Each row of this table is followed by its label. One hidden rule gives the labels. It looks at one to three of the table's principal directions, none of them among the few with the most spread.
[-0.3 -1.2 -0.5 -0.2  0.  -1.   0.1 -1.3  0.3  0.3 -0.7  0.2 -0.9  0.   1.6  0.7  0.3 -0.9  0.5 -1.2  0.3 -0.6  0.5 -0.5  0.1 -0.7  0.1 -1.7 -0.3  0.   0.1] j
[-0.3  2.3 -0.1  0.3 -1.4  0.  -0.6  0.7  2.2  0.3  0.1 -0.1  0.1  2.4 -3.   0.  -0.2  1.4 -1.3  1.2  1.2  1.2  0.   0.5 -0.2 -0.8  0.8  2.7  0.8  0.   0.4] h
[-0.1  0.2 -0.2  0.5  0.   0.  -0.8 -1.1  2.  -0.1 -0.3 -1.8  0.   1.3 -0.9  0.2 -0.2 -1.2 -0.3  0.  -0.2  0.1  2.3 -0.4  1.  -0.5 -0.3  0.2  0.  -1.  -0.3] h
[-0.1  0.3 -0.5  0.3 -1.8 -2.2 -0.3 -1.9  1.6  1.6 -0.1  1.3 -0.3  0.8 -1.5  0.9  1.3 -0.4 -0.9  0.3  1.7  1.   0.4 -0.2  0.6 -1.5  1.8  0.8  2.3  1.6  0. ] f
[ 0.9  1.5  0.6  1.3  0.5  1.4  1.7 -0.9  1.  -0.2 -0.3 -1.6 -0.8  1.4 -1.2  0.7  0.1 -0.9  0.5  1.2 -2.1 -1.4  4.1 -0.3  0.  -0.1  0.3  0.2 -1.4 -1.   0. ] i
[-0.4 -0.2 -0.4  0.5 -0.1  0.1 -2.3  0.4 -0.3  0.3  1.  -1.2  0.9 -1.1 -1.3 -1.6 -0.1 -0.7 -0.2  0.8  1.8  1.8 -0.3  1.1  0.4  1.   0.1  1.8  2.3 -1.2 -1.4] e
[ 1.6  0.5  1.2  0.6  0.9  0.9  3.2 -0.5 -1.  -0.1 -0.5 -0.2 -0.8 -0.1  1.3  0.6  0.  -0.9  0.6 -0.6 -2.9 -1.9  2.7 -0.4  0.   0.7  0.  -1.1 -2.6  0.5  0.5] d
[ 0.2  2.1  0.1  0.5 -0.5  1.2  0.2  0.4 -0.1 -0.2  0.4 -0.4 -0.6 -0.4 -0.1  0.6  0.3  0.5  0.3  0.5  0.5 -0.2  1.5  0.2  0.4  0.1  0.9  1.3 -0.4 -0.7 -0.9] e
[ 0.9 -0.7 -0.1 -0.1 -0.2  0.5  1.6 -0.4  0.4 -0.4 -1.5 -0.2 -1.8 -1.4  1.6  1.4  0.3  0.1  1.   0.1 -2.2 -1.1  1.3  0.   0.1  1.4 -0.7 -0.9 -2.6 -0.9 -0.1] j
[-0.1 -0.2 -0.6  0.2 -0.7 -0.4 -0.8  0.2  0.9 -0.1 -1.2 -1.1 -0.9 -0.3 -0.3  0.7 -0.2 -0.3  0.1  0.2 -0.3  0.8  0.6  0.2  1.   0.3 -0.5  0.9  0.  -1.3 -0.6] g
[-0.8 -0.8  0.  -0.3  0.3 -2.3 -0.1 -1.8  0.6  0.9  1.6  2.5  1.1  1.5 -1.   0.   0.6  0.1 -1.3 -0.4  1.5  0.  -1.9 -1.4 -0.8 -3.2  1.3 -1.6  1.6  2.6  1.8] h
[ 0.4  1.5  0.4  0.  -0.2  1.3 -0.2  1.1  0.5 -1.3  0.  -0.4  0.2  0.6 -1.6  0.4  0.2  1.1 -0.3  1.4 -0.4  0.8  0.2 -0.1  0.1  1.2 -0.5  0.8 -0.4 -0.8 -0.9] h
[-0.1 -0.7  0.   0.3  0.3 -0.1 -0.7 -0.2  0.1  0.6  0.1 -0.8  0.9  1.2 -1.1 -1.8 -0.3 -0.9  0.   0.3  0.6  0.5 -0.2  0.9 -0.8  0.6 -0.1  0.3  1.5 -0.1  0.2] f
[-1.1 -1.7 -0.2 -0.5  1.2 -0.7 -1.7  0.  -1.4  0.4  1.5  0.3  1.7 -0.4  0.8 -1.9 -0.6 -0.7 -0.3 -1.3  1.8  0.3 -2.3  0.  -0.6 -1.  -0.1 -0.9  1.7  0.6  0.3] j
[ 0.3  0.4 -0.3  0.  -1.   0.1  0.  -0.4  1.5 -0.1 -1.2 -0.4 -1.   0.1 -0.4  1.2  0.5  0.2  0.2  0.7 -0.4  0.2  1.2  0.   0.6  0.6 -0.2  0.4 -0.4 -0.7 -0.6] j
[-0.1  1.4  0.   0.1 -0.7  0.5 -0.6  1.4 -0.4 -0.1  0.4 -0.1  0.3 -1.1 -0.4 -0.3 -0.3  1.2 -0.3  0.3  0.2  1.2 -0.9  0.5  1.3  0.6 -0.2  2.2  0.3 -0.2 -0.3] d
[-0.5 -0.3 -0.3 -0.3  0.   0.8 -0.9  1.  -1.2 -0.2  0.6  0.4  0.3 -2.4  0.6 -0.7  0.   1.4  0.6  0.8  0.2  0.3 -2.1  0.6  0.1  1.  -0.5  0.7  0.4 -0.6 -0.2] f
[-0.1  0.8 -0.3  0.2 -0.3  0.4 -0.8 -0.1  0.3 -0.9 -0.4 -0.8 -0.6  0.   0.   0.9  0.5 -0.3  0.4  0.   0.7  0.6  1.2 -0.4  0.9  0.4 -0.1  0.   0.2 -1.1 -1.6] j
[-0.1 -0.2  0.1  0.5  0.6  0.1 -0.1 -1.3  0.8  0.1  0.1 -0.8  0.3  1.3 -0.7 -0.3  0.2 -1.1  0.2  0.2 -0.2 -0.5  1.6 -0.5 -0.1 -0.5  0.  -0.9  0.5 -0.3  0. ] d
[-0.3  0.5  0.1 -0.4  0.   0.2 -0.1  0.6 -0.1 -0.4  0.3  0.3  0.1 -0.3  0.6  0.4 -0.3  0.7 -0.2 -0.5  0.  -0.1 -0.5 -0.4  0.5 -0.5 -0.2  0.1 -0.8  0.1  0.2] h
[-1.1 -1.2 -0.1 -0.3  1.  -0.9 -1.5 -0.1 -0.6  0.2  1.  -0.1  1.4  0.5  0.2 -0.7 -0.8 -1.1 -0.6 -1.   1.   0.1 -1.  -0.7  0.1 -1.9 -0.1 -0.8  1.3  0.5  0.4] h
[-0.8 -1.  -0.3 -0.6 -0.2 -1.  -1.   0.   0.2  0.6  0.6  1.3  1.3  1.1 -1.2 -1.1  0.   0.7 -0.7  0.4  1.2  0.6 -2.8  0.1 -1.1 -0.8  0.  -0.2  1.9  1.3  1.1] d
[ 0.4 -0.5  0.6 -0.2  0.9  1.3  0.5  1.5 -1.4 -0.8  0.  -0.5  0.5 -1.4  0.4 -0.5 -0.8  0.4  0.4  0.6 -2.3 -0.3 -0.7  0.2  0.2  1.5 -1.5  0.1 -1.3 -0.4  0.3] i
[ 1.3  2.4  0.3  0.5 -1.6  0.9  2.5 -1.   1.3 -0.2 -1.2  0.8 -2.2 -0.2 -0.4  2.9  1.8  1.1  0.7  1.7 -1.7 -1.   3.  -0.5  0.5  0.6  1.   0.3 -1.7  0.1 -0.6] f
[-0.3 -0.6 -0.2 -0.1 -0.1 -0.8 -0.4 -0.1  0.4  0.1 -0.4  0.1  0.3  1.2 -0.9  0.  -0.1 -0.3 -0.4  0.1  0.2  0.4 -0.5 -0.3 -0.3 -0.5 -0.1 -0.3  0.9  0.3  0.2] h
[-0.3 -0.5  0.  -0.3  0.2 -0.3 -0.3 -0.1 -0.1  0.   0.3  0.2  0.4 -0.6  0.6 -0.2 -0.3  0.2 -0.1 -0.5 -0.3  0.  -0.8 -0.3  0.7 -0.3 -0.5 -0.2 -0.1  0.4  0.5] i
[-1.7 -2.  -1.6  0.4 -0.4 -1.7 -2.2 -1.2  1.9  1.2 -1.3 -1.5 -0.4  0.8 -0.5  0.  -0.7 -1.1  0.3  0.3  0.3  0.1  0.2 -0.1  0.7 -2.2 -0.5  0.2  1.7 -1.4  1. ] h
[-1.8  0.7 -1.4 -0.1 -1.9 -1.1 -3.9 -0.2  2.5  0.5 -0.7 -1.3  0.4  1.6 -1.9  0.3  0.2 -0.2 -0.7  0.4  3.1  2.3  0.   0.   1.6 -1.3  0.1  2.   3.5 -0.9 -1.4] d
[-0.7 -2.1 -0.7 -0.4 -0.1 -1.9 -1.6 -0.2  0.   0.4 -0.6 -0.3  0.2 -0.5  0.5  0.2 -0.4 -1.5 -0.4 -0.9  0.8  1.  -0.8 -0.2  0.7 -0.7 -0.4 -0.5  1.3  0.  -0.4] g
[ 0.7  0.7  0.8  0.   0.6  1.1  1.6 -0.1 -0.4 -0.3  0.9  0.9  0.3  0.2 -0.2 -0.3  0.3  1.   0.1  0.6 -0.9 -1.1  0.  -0.1 -1.1  0.4  0.2 -0.7 -1.2  0.6  0.7] d
[ 0.   0.4  0.  -0.1 -0.5  0.6  0.3  0.8  0.3  0.  -0.9 -0.3 -0.2  0.2 -0.2  0.1 -0.3  0.9  0.3  0.8 -1.1 -0.2 -0.2  0.5  0.   0.6 -0.7  0.8 -0.4 -0.2  0.4] d
[ 0.3  0.5  0.7 -0.3  0.7  1.   0.7  1.1 -2.6 -0.7  0.6  0.6  0.2 -2.5  1.9  0.5 -0.1  0.3  0.6 -0.4 -1.1 -0.7 -0.2 -0.5  0.8  0.5 -0.2 -0.4 -1.   0.5 -0.6] d
[-0.4 -1.6  0.1 -0.2  1.8  0.4 -1.7  0.  -1.7 -0.3  1.  -1.3  1.7  0.1  1.1 -2.5 -0.7 -2.   0.4 -1.6  1.5  0.2 -0.5  0.4 -0.7  0.8 -0.6 -1.3  1.3 -0.5 -0.9] e
[-0.4 -1.9 -0.7  0.2 -0.1 -0.7 -0.8 -0.4  1.3  1.  -0.9 -0.8  0.1  0.8 -1.3 -1.1 -0.5 -0.4  0.1  1.1 -0.3  0.1 -0.6  1.  -1.1  0.1 -0.5  0.4  1.  -0.8  1. ] g
[-0.5  0.9  0.   0.4  0.1 -0.5 -0.2 -0.4  0.2  0.1  1.   0.5  0.2  0.4 -0.6  0.7  0.1  0.1 -0.6  0.   0.6  0.   0.3 -0.9  0.6 -2.1  1.   0.2  0.4  0.5  0.4] h
[-0.3 -2.5 -0.1 -1.1  0.4 -1.1  0.8 -0.7 -1.   0.7  0.1  2.1  0.5 -1.   2.  -0.6  0.1  0.5  0.2 -1.  -0.3 -1.1 -2.8 -0.1 -1.1 -0.3 -0.4 -2.2 -0.2  2.   1.7] d
[ 0.5  1.1 -0.1  0.8 -0.6  0.9 -0.1  1.   1.3 -1.1 -2.6 -3.5 -1.8 -0.4  0.3  2.3 -1.1 -1.1  0.5  0.1 -2.9  0.4  3.9 -0.3  3.1  0.9 -1.7  1.8 -2.3 -2.8 -1.3] h
[-0.7 -1.7 -0.8 -0.4 -0.5 -0.6 -0.9 -0.2  0.9  0.4 -1.   0.1  0.   0.  -0.4 -0.3  0.   0.5  0.3  0.9 -0.3  0.3 -1.6  0.4 -0.4  0.3 -0.9 -0.2  0.9 -0.3  0.6] d
[ 0.6  0.7  0.8 -0.5  0.3  0.6  1.8  0.3 -0.8 -0.5  0.3  1.4  0.1  0.2  1.   0.4  0.2  1.   0.  -0.6 -0.9 -1.  -0.5 -0.5 -0.5  0.1  0.  -1.  -1.6  1.4  0.7] i
[-0.5 -0.3 -0.4 -1.  -0.5  0.2 -1.2  1.2  0.8 -0.2 -0.2  0.2  0.3  0.2 -0.1 -0.3 -0.5  1.  -0.5  0.1  1.   0.4 -1.5  0.6 -0.9  0.4 -0.5  0.5  0.  -0.3 -0.1] g
[ 0.  -0.7  0.  -0.4  0.   0.   0.5 -0.9  0.5 -0.1 -0.9  0.3 -0.3  0.5  0.7  1.   0.5 -0.3  0.5  0.1 -0.9 -1.3  0.9 -0.8 -0.3 -0.3 -0.3 -1.8 -0.4  0.5  0. ] d
[ 0.9 -0.4 -0.1  1.  -0.5  0.3  0.5 -1.1  0.6  0.5 -1.9 -2.  -1.   0.3 -0.4  0.4  0.4 -2.   1.   0.9 -1.5 -0.2  3.4  0.7  0.5  1.6 -0.3  0.3  0.3 -1.2 -1.2] f
[ 0.4 -0.4  0.6 -0.1  1.2  0.2  0.8 -0.2 -1.6 -0.1  0.6  0.2  0.5  0.   1.5 -0.8 -0.2 -1.   0.2 -1.5  0.1 -0.8  0.1 -0.2 -0.5  0.1  0.1 -1.4 -0.4  0.7  0. ] e
[ 2.2  1.5  0.9  0.7 -0.2  1.4  4.2 -0.8 -0.2 -0.5 -1.2  0.5 -2.7 -1.1  1.5  2.2  1.1  0.6  1.4  0.5 -3.3 -2.1  3.1 -0.2  0.   1.8  0.4 -0.9 -3.9 -0.2  0. ] e
[ 0.3 -1.1  0.5  0.1  1.4 -1.4  1.6 -1.4 -0.6  0.8  1.2  1.3  0.5  1.8  0.4 -1.  -0.1 -1.2 -0.6 -1.8  0.7 -1.1 -0.3 -0.5 -1.9 -1.8  1.2 -2.2 -0.2  1.7  1.7] g
[ 0.1  0.6  0.  -0.8 -1.  -0.8  1.5 -0.3  0.4  0.  -0.2  2.7 -1.2 -0.1  0.7  2.1  1.1  1.7 -0.3 -0.1  0.3 -0.7 -1.  -0.8 -0.6 -1.1  1.  -1.1 -1.1  1.6  0.6] j
[-0.9 -1.3 -1.   0.5 -0.4 -0.9 -1.7 -0.4  1.5  0.2 -1.9 -2.3 -0.7  0.1 -0.6  1.3 -0.7 -1.7  0.3  0.6 -1.3  0.5  1.8 -0.5  1.9 -0.9 -1.2  0.5  0.7 -1.8 -0.3] h
[-0.4  0.6  0.  -0.6 -0.6 -0.2 -0.6  1.7 -0.5 -0.3  0.9  1.6  0.6 -0.6 -1.1 -0.4  0.   2.3 -0.9  0.7  1.   1.4 -3.5  0.3 -0.3  0.1  0.1  1.3  0.7  0.7  0.5] g
[ 1.8  3.3  1.3  0.7  0.2  2.7  2.6  0.2  0.1 -1.4 -0.5 -1.1 -1.1  1.5 -0.1  1.3  0.5 -0.1  0.7  0.3 -1.7 -1.4  4.3 -0.4 -0.1  1.5  0.4 -0.1 -2.6 -0.7 -1.3] f
[ 0.5  1.2 -0.1  0.2 -1.1  0.7  0.3  0.2  1.1  0.  -0.8 -0.5 -0.9 -0.1 -0.4  0.6  0.3  0.8  0.2  0.7 -0.3  0.3  1.   0.6  0.4  1.1  0.   1.3 -0.6 -0.7 -0.5] f
[-0.1  0.2  0.2  0.2  0.2 -0.2 -0.2 -0.8  1.1  0.3  0.3 -0.3  0.8  2.9 -1.5 -0.9  0.  -0.7 -0.6  0.   1.1 -0.1  0.6  0.  -1.2 -0.7  0.5 -0.4  1.1  0.5  0.3] i
[ 0.3  0.1  0.4 -0.1  0.5  0.9 -0.3  0.8  0.1 -0.7  0.6 -0.1  0.8  0.2 -1.6 -0.6 -0.1  0.5 -0.4  1.4 -0.4  0.4 -0.6  0.2 -0.9  0.9 -0.4  0.4  0.1 -0.4 -0.2] g
[-0.6  0.3 -0.3  0.1 -0.5 -0.8 -1.3 -0.1  1.   0.8  2.1  1.6  1.4  1.2 -3.6 -1.5  0.6  1.3 -1.5  2.   2.9  1.5 -2.6  0.7 -2.  -0.9  1.6  1.4  2.9  0.9  0.5] j
[ 0.4 -0.3  0.1 -0.3 -0.2  0.4  0.5  0.6 -0.7 -0.3 -0.1  0.5 -0.3 -2.1  0.7  0.   0.1  1.1  0.4  0.4 -1.2  0.2 -1.3  0.4  0.5  1.5 -0.8  0.4 -0.9 -0.1  0.2] f
[-1.  -0.9 -1.  -0.4 -1.4 -1.  -1.9  0.3  0.9  0.3 -1.6 -0.6 -0.5 -1.2  0.1  1.3 -0.1 -0.1  0.1  0.6  0.   1.  -0.4  0.   1.7 -0.2 -0.8  1.1  1.2 -0.7 -0.7] d
[ 0.1  0.7  1.2 -1.1  1.3  0.2  2.2 -0.5 -0.8 -0.3  1.2  2.2  1.   2.3  1.8  0.1  0.   0.4 -0.6 -2.3  0.3 -2.4 -0.3 -1.5 -1.8 -2.1  0.8 -2.9 -1.6  3.   1.5] i
[-0.4 -0.1 -0.4  0.3 -0.4 -0.8 -0.4  0.1  0.6  0.4 -0.9 -0.8 -0.5  0.3 -0.3  0.9 -0.5 -0.8 -0.2  0.  -0.4  0.2  0.9 -0.2  0.9 -1.   0.   0.8  0.2 -0.4  0.1] h
[ 0.7  1.6  0.6  0.  -0.5  1.   1.6  0.9  0.4 -1.1 -0.1  1.4 -0.4  0.1 -1.9  1.7  0.7  2.4 -0.3  2.6 -2.1 -0.1 -0.5 -0.8 -0.2  0.4 -0.2  0.3 -1.3  0.4  0.5] h
[-0.3 -1.8 -0.1  0.   1.  -1.2 -0.1 -0.6 -1.5  0.9  0.7  0.3  0.8 -0.4  1.3 -1.6 -0.5 -1.2  0.1 -1.7  0.6 -0.1 -1.3  0.3 -0.4 -0.6  0.1 -1.   0.9  0.8  0.8] e
[ 0.  -1.3  0.2 -0.9  0.8 -0.7  0.8  0.9 -2.7  0.1  0.4  1.6  0.3 -1.7  2.8 -0.4 -0.4  0.1  0.1 -2.1  0.1 -0.5 -2.5  0.  -0.5  0.   0.  -1.3 -0.7  1.4  0.6] j
[ 0.2  0.9 -0.3  0.3 -1.   0.   0.   0.2  1.1 -0.2 -0.2  0.4 -0.8 -0.2 -1.5  0.7  0.6  1.3 -0.2  1.5  0.1  1.  -0.4  0.2  0.2  0.5  0.3  1.2  0.1 -0.6 -0.2] j
[-0.4  1.9 -0.7  0.7 -1.7  0.1 -1.5 -1.1  3.4  0.2 -0.9 -1.5 -0.7  2.4 -2.9  1.3  0.8 -0.2 -0.4  1.8  1.2  0.9  2.9 -0.2  0.9 -0.8  0.7  1.7  1.6 -1.3 -1.2] d
[-0.2  0.3 -0.8  1.4 -1.2 -1.  -1.2 -2.3  3.1  0.9 -1.2 -1.9 -0.7  2.6 -3.   0.3  0.8 -1.7 -0.1  1.4  0.8  1.2  3.1  0.1  0.7 -0.7  0.7  1.1  2.4 -1.3 -0.7] e
[-1.2 -2.  -1.1 -0.7 -0.6 -1.9 -1.1 -1.6  0.4  1.5  0.3  1.7  0.3  0.   1.4 -1.4  0.5  0.6  0.3 -1.5  2.5  0.2 -3.1  0.4 -0.7 -1.   0.3 -1.2  1.8  1.3  1.4] f
Which label does each new row get?
[ 1.5  1.1  1.3 -0.3  0.8  2.   2.6  1.7 -0.7 -1.4  0.3  0.6 -0.3 -0.4 -0.2  0.6 -0.4  1.5 -0.2  1.1 -2.7 -1.1  0.2  0.  -1.3  1.6 -0.5 -0.1 -3.4  0.   0.4] g
[-0.9 -0.3 -1.1 -0.4 -1.3 -0.6 -2.2 -0.1  0.9  0.3 -1.2 -0.9 -0.4 -0.3  0.8  0.1  0.1 -0.3  0.4 -0.8  1.9  1.1 -0.2  0.5  1.1  0.2 -0.3  0.7  1.4 -0.9 -1.2] f
[-0.6  0.2  0.4 -0.5  0.6 -0.3  0.   1.5 -1.  -0.4  1.5  1.7  1.2 -0.4 -0.8 -0.1 -0.6  1.7 -1.1  0.4 -0.3  0.3 -3.  -0.7 -0.2 -1.4 -0.1  0.3 -0.1  1.3  1.5] h
[-1.1 -0.8 -1.2  0.5 -0.8 -1.3 -2.9 -1.4  2.6  0.9 -0.2 -1.5  0.3  1.8 -2.2 -0.7  0.2 -1.4 -0.5  0.6  2.5  1.5  0.8  0.4  0.1 -1.   0.5  0.9  3.  -1.2 -0.7] j
[ 1.6 -0.2  1.1  0.   1.   0.9  2.8  0.7 -1.5 -0.6 -0.4  0.2 -0.7 -1.3  1.3  1.  -0.3 -0.5  0.3 -0.1 -3.1 -1.5  1.4 -0.2 -0.3  1.2 -0.4 -0.9 -2.9  0.3  0.1] g
[ 0.9  1.2  0.4  0.5 -1.   0.3  0.3  0.5  0.9  0.4  0.3  0.1  0.3  0.5 -3.1 -0.4  0.4  0.5 -1.   2.3 -0.1  1.2  0.4  1.1 -0.6  1.3  0.8  2.4  0.9  0.2 -0.4] e
[ 0.  -0.4 -0.6 -0.2 -0.8  0.2 -0.7 -0.2 -0.3  0.1 -1.3 -0.7 -0.7 -1.2  1.6  0.   0.4 -0.3  1.2 -0.5  0.4  0.3  0.3  0.8  0.7  1.7 -0.6  0.   0.5 -0.8 -1.3] f
[-0.6  0.1 -0.5  0.  -0.6 -0.4 -1.5 -0.3  0.2  0.6  0.4  0.   0.7  0.4 -0.6 -1.1  0.4  0.  -0.1  0.1  2.1  0.9 -0.8  0.5  0.  -0.1  0.5  0.7  2.2  0.2 -0.4] f
[ 0.8  0.8  0.7  0.4  0.3  0.3  1.5  0.3  0.2 -0.1  0.9  0.7  0.1  0.3 -1.6  0.4  0.   0.5 -0.9  1.2 -1.1 -0.4  0.5 -0.1 -0.8 -0.3  0.7  0.6 -1.   0.5  0.7] g
[-0.2  1.  -0.9  0.6 -2.  -0.3 -1.6 -0.5  1.9  0.5 -1.6 -1.7 -1.1  0.2 -1.1  0.8  0.6 -0.7  0.3  0.7  1.   1.6  2.1  0.6  1.8  0.7  0.1  2.1  1.7 -1.5 -1.8] f
[-1.  -1.4 -0.8 -0.3 -0.5 -1.8 -1.9 -0.5  1.1  1.1  0.4  0.5  1.   1.3 -1.2 -1.6 -0.1 -0.1 -0.8 -0.3  2.5  1.4 -2.4  0.7 -0.8 -0.8  0.3  0.4  2.6  0.6  0.8] j
[-0.6 -0.7 -0.2 -0.7  0.5  0.9 -1.7  2.1 -1.5 -0.8 -0.2 -1.2  0.9 -1.2  1.4 -1.2 -1.3  0.1  0.4 -0.9  0.3  0.7 -1.7  0.7  0.5  1.4 -1.6  0.5  0.  -1.  -0.8] i
[ 0.   1.4 -0.2  0.4 -0.5  0.   0.4 -0.1  0.6 -0.1 -0.9 -0.9 -1.3  0.2  1.2  1.5 -0.2 -0.4  0.3 -1.2 -0.3 -0.3  2.2 -0.5  1.6 -0.9  0.2  0.5 -1.3 -0.7 -0.3] h
[ 0.  -2.9 -0.1 -1.4  0.7 -0.6  1.   0.5 -3.2 -0.1 -0.5  2.1 -0.2 -3.4  4.3 -0.1  0.1  0.6  1.3 -1.6 -1.1 -1.1 -3.5 -0.1 -0.4  1.2 -1.2 -2.8 -1.1  1.3  0.6] f
[-2.2 -2.5 -1.2 -0.9 -0.2 -2.9 -3.7 -0.3  0.6  1.3  0.5  0.   1.6  0.1  0.4 -1.  -1.  -1.5 -1.3 -2.   3.2  1.5 -2.3 -0.1  0.8 -2.6  0.   0.2  3.1  0.7  0.2] h
[ 2.   1.   1.5 -0.1  1.1  3.   3.   1.5 -0.7 -1.5  0.2  0.  -0.4 -0.8 -0.4  0.5 -0.2  1.   0.3  2.2 -3.4 -2.   1.7  0.4 -2.1  2.6 -0.5 -0.3 -3.8 -0.7 -0.2] g
[-0.5  0.   0.6 -0.4  1.5 -0.4  0.6  0.4 -2.4 -0.3  1.8  1.4  1.1 -0.9  2.  -0.1 -0.5  0.1 -0.4 -2.1  0.1 -0.8 -1.6 -1.4  0.4 -2.   0.3 -1.5 -0.7  1.7  1.1] h
[ 1.2  1.9  1.4  0.9  1.2  1.   2.9 -0.7 -0.6 -0.4  0.2 -0.4 -0.3  2.   0.3  0.7  0.  -1.3  0.1 -1.  -1.7 -1.9  3.6 -1.  -0.2 -0.9  0.9 -1.1 -2.   0.7  0.4] i
[ 0.3  0.2 -0.8  0.7 -1.1  0.5 -0.8 -0.1  1.7 -0.2 -1.3 -1.6 -1.3 -0.3 -1.4  0.4  0.5  0.1  0.6  1.8 -0.1  1.1  1.3  1.   0.3  1.7 -0.3  1.4  0.2 -2.4 -1.2] j
[-0.8 -0.1 -0.6  0.5 -0.1  0.  -2.3 -0.9  0.7  0.5  0.2 -1.5  0.8  1.6 -1.  -1.7  0.2 -1.3  0.3  0.   2.6  0.9  0.7  0.7 -0.3  0.   0.3  0.3  2.7 -1.  -1. ] f
[-0.2 -2.1 -0.2  0.   1.5  0.5 -0.4  0.  -1.1 -1.  -0.8 -1.6 -0.1 -1.4  2.  -0.5 -0.8 -0.9  1.3 -0.8 -2.  -0.5 -0.2 -0.3  0.9  1.1 -2.2 -1.8 -1.1 -1.6  0. ] h
[ 0.   0.6  0.   0.4 -0.3 -0.3  0.2  0.1 -0.5  0.1 -1.  -1.  -0.6 -0.4  1.1  1.2 -0.4 -1.3  0.3 -1.  -0.7 -0.1  1.9 -0.4  1.8 -0.6 -0.1  0.4 -0.3 -0.2 -0.6] d
[-0.7 -1.8 -1.1  0.7 -0.2 -1.6 -1.4 -1.3  1.3  0.8 -1.6 -2.2 -1.   0.2  0.3  0.8 -0.5 -2.5  0.3 -0.7 -0.3  0.3  2.1 -0.3  1.5 -1.2 -0.5 -0.1  0.8 -1.6 -0.3] g
[-0.2 -1.   0.  -0.2  0.9 -0.2 -0.3 -0.3 -0.7  0.2  1.   0.4  0.7  0.5  0.5 -1.5 -0.1 -0.5 -0.1 -0.9  1.5 -0.3 -1.   0.4 -1.6 -0.1  0.4 -1.1  0.5  0.3  0.2] j
[-0.9 -0.5 -0.3 -0.1  0.1 -1.5 -0.6 -1.3  0.8  0.7  0.8  0.9  0.7  1.5 -0.6  0.   0.1 -0.3 -0.8 -0.6  1.2  0.  -0.7 -0.9 -0.1 -2.6  0.7 -0.9  1.3  1.2  1.1] h
[-0.3 -0.5 -0.3  0.9  0.1 -0.8 -1.3 -0.9  1.1  0.2 -0.6 -2.3 -0.1  0.3 -0.8  0.7 -0.5 -2.3 -0.2  0.  -0.7  0.7  2.7 -0.6  2.1 -1.  -0.4  0.7  0.7 -1.3 -0.7] h
[ 1.1  2.6  0.8  0.6 -0.8  1.6  2.1  0.1  0.5 -0.7 -1.2 -0.5 -1.4  0.  -0.2  2.6  0.6  0.4  0.5  1.2 -2.8 -1.2  3.6 -0.8  1.4  0.4  0.1  0.7 -2.1 -0.2 -0.7] d
